Some points, one per row:
-0.421 -0.583  0.554 -0.231  2.000 -1.134 -0.086  0.875
-2.598  0.848 -0.443  0.889 -2.015  0.313  0.686 -1.965
 0.650 -1.076  0.389  2.073 -0.342 -0.169  0.380  0.974
 1.795 -1.281 -0.363  1.418  1.020 -0.383  0.346  0.937
-0.358 -0.649  0.297 -0.477  0.072  0.810 -1.303 -0.172
 0.549 -1.328  0.455 -0.283  1.188 -0.553 -0.171  1.054
 1.266 -0.702  0.723  1.456  1.865 -0.617  0.883  0.697
-0.637 -0.799  0.296 -0.188  1.551 -0.477 -0.241  1.919
-0.476  1.930  0.013 -0.247 -0.408  1.327 -1.861 -0.548
 1.356 -2.001 -0.683  1.204  0.963  0.162  0.282  0.452
-1.846  1.065 -0.645  0.759 -2.942  0.762  0.574 -1.357
-1.776  0.343 -0.483  1.118 -0.672  0.184 -0.454 -1.521
 1.289 -0.204 -0.008  1.319 -2.384  0.264  0.800 -0.547
-0.768  0.721 -0.289  0.529 -0.710 -0.053 -0.827 -1.823
-0.916 -0.520  0.182 -0.090  1.208 -0.264 -0.499  1.245
 0.881 -1.486  0.400  2.750 -0.785 -0.171  0.515  0.732
 0.469 -0.903  0.385 -0.081  1.887 -0.520 -0.046  1.432
 1.415 -0.500  0.021  1.081 -1.869  0.295  0.268 -0.702
-2.479 -0.120 -0.137  0.775 -1.959 -0.562  0.643 -2.055
22 more points follow, each with its number after it:
 1.124 -0.622 -0.112 -2.135  0.208 -0.630  0.868 -1.053 0
-1.978  1.307 -0.130  0.769 -2.422 -0.235  0.512 -2.048 1
-1.394  1.594 -0.733 -0.545 -0.442  1.105 -1.764 -0.596 2
-2.026  1.425 -0.245  0.951 -2.644  0.909  0.629 -1.405 3
 1.866 -0.786 -0.708  0.231  1.514 -0.301  0.366  1.027 4
 1.353 -0.779  0.402 -0.599  0.160 -0.892  0.238 -0.358 5
-2.373  0.721 -0.101  0.953 -2.634 -0.191  1.445 -1.341 6
-2.224  0.522 -0.458  0.874 -1.593 -0.132 -0.331 -2.393 7
 1.156 -0.436 -0.116 -0.061  0.499 -0.773  0.754  0.504 8
 0.709 -1.584 -0.688  1.139  0.297  0.342  0.353  0.060 9
-2.222 -1.030  0.009  0.414  0.615 -0.072 -1.021 -1.444 10
-1.947  0.761 -0.321  0.398 -0.452  0.508 -1.507 -1.838 11
 1.253  0.381  0.084  0.003 -2.390  0.576  0.467 -0.471 12
 0.385  0.961 -0.084 -0.821  1.816 -0.054  0.571  1.935 13
-0.429  0.446  0.034 -0.435  0.066  0.831 -2.311 -0.746 14
 0.463  0.713  0.401 -0.772  1.379  0.638 -0.572  1.789 15
 0.897  0.035  0.339  0.335  1.888 -0.399  0.499  1.573 16
 0.914 -0.675 -0.292 -0.112  2.148 -0.283  0.264  1.245 17
 1.336 -1.268  0.731  2.381 -1.241 -0.254  0.744  0.674 18
-1.089 -0.267  0.299 -0.542 -0.049  0.721 -1.167 -0.507 19
-0.754  1.129 -0.718  0.867 -1.636  1.103 -0.361 -1.487 20
-1.404  1.103 -0.424  0.524 -1.084 -0.516 -0.996 -2.592 21
Which of these numbered points is nearest to each point below, ignoring the 3 directions in which the first points spread most? Its number follows each.
 1.136  0.124  0.116 -0.766 -0.091 -1.064 -0.480 -1.350 > 5
 1.315  0.379  0.164 -0.829 -0.020 -1.236 -0.250 -1.197 > 5
 1.248 -1.027  0.668  2.056 -0.573 -0.289  0.711  0.807 > 18
 0.449 -1.128  0.010  1.402  0.993 -0.333  0.307  0.565 > 20
-0.561 -0.427  0.684 -0.459  2.041 -1.286 -0.082  0.734 > 1
-0.924  0.771 -0.344  0.172 -0.679 -0.648 -0.491 -1.998 > 21
 0.467  0.973  0.022 -0.999  0.229  1.744 -1.480  0.270 > 3
 0.732  0.438 -0.063 -0.531 -0.520 -1.265 -0.287 -1.908 > 5
-1.411  2.194 -0.225  1.272 -1.823  0.066  0.283 -2.240 > 16
 0.875  0.055  0.399 -1.215 -0.237 -0.276  1.259  1.428 > 12
 0.528  0.823  0.038 -0.477  1.810 -0.169  0.468  1.864 > 13
 0.097 -1.609  0.537  0.396  1.205  0.237 -0.576  1.406 > 19
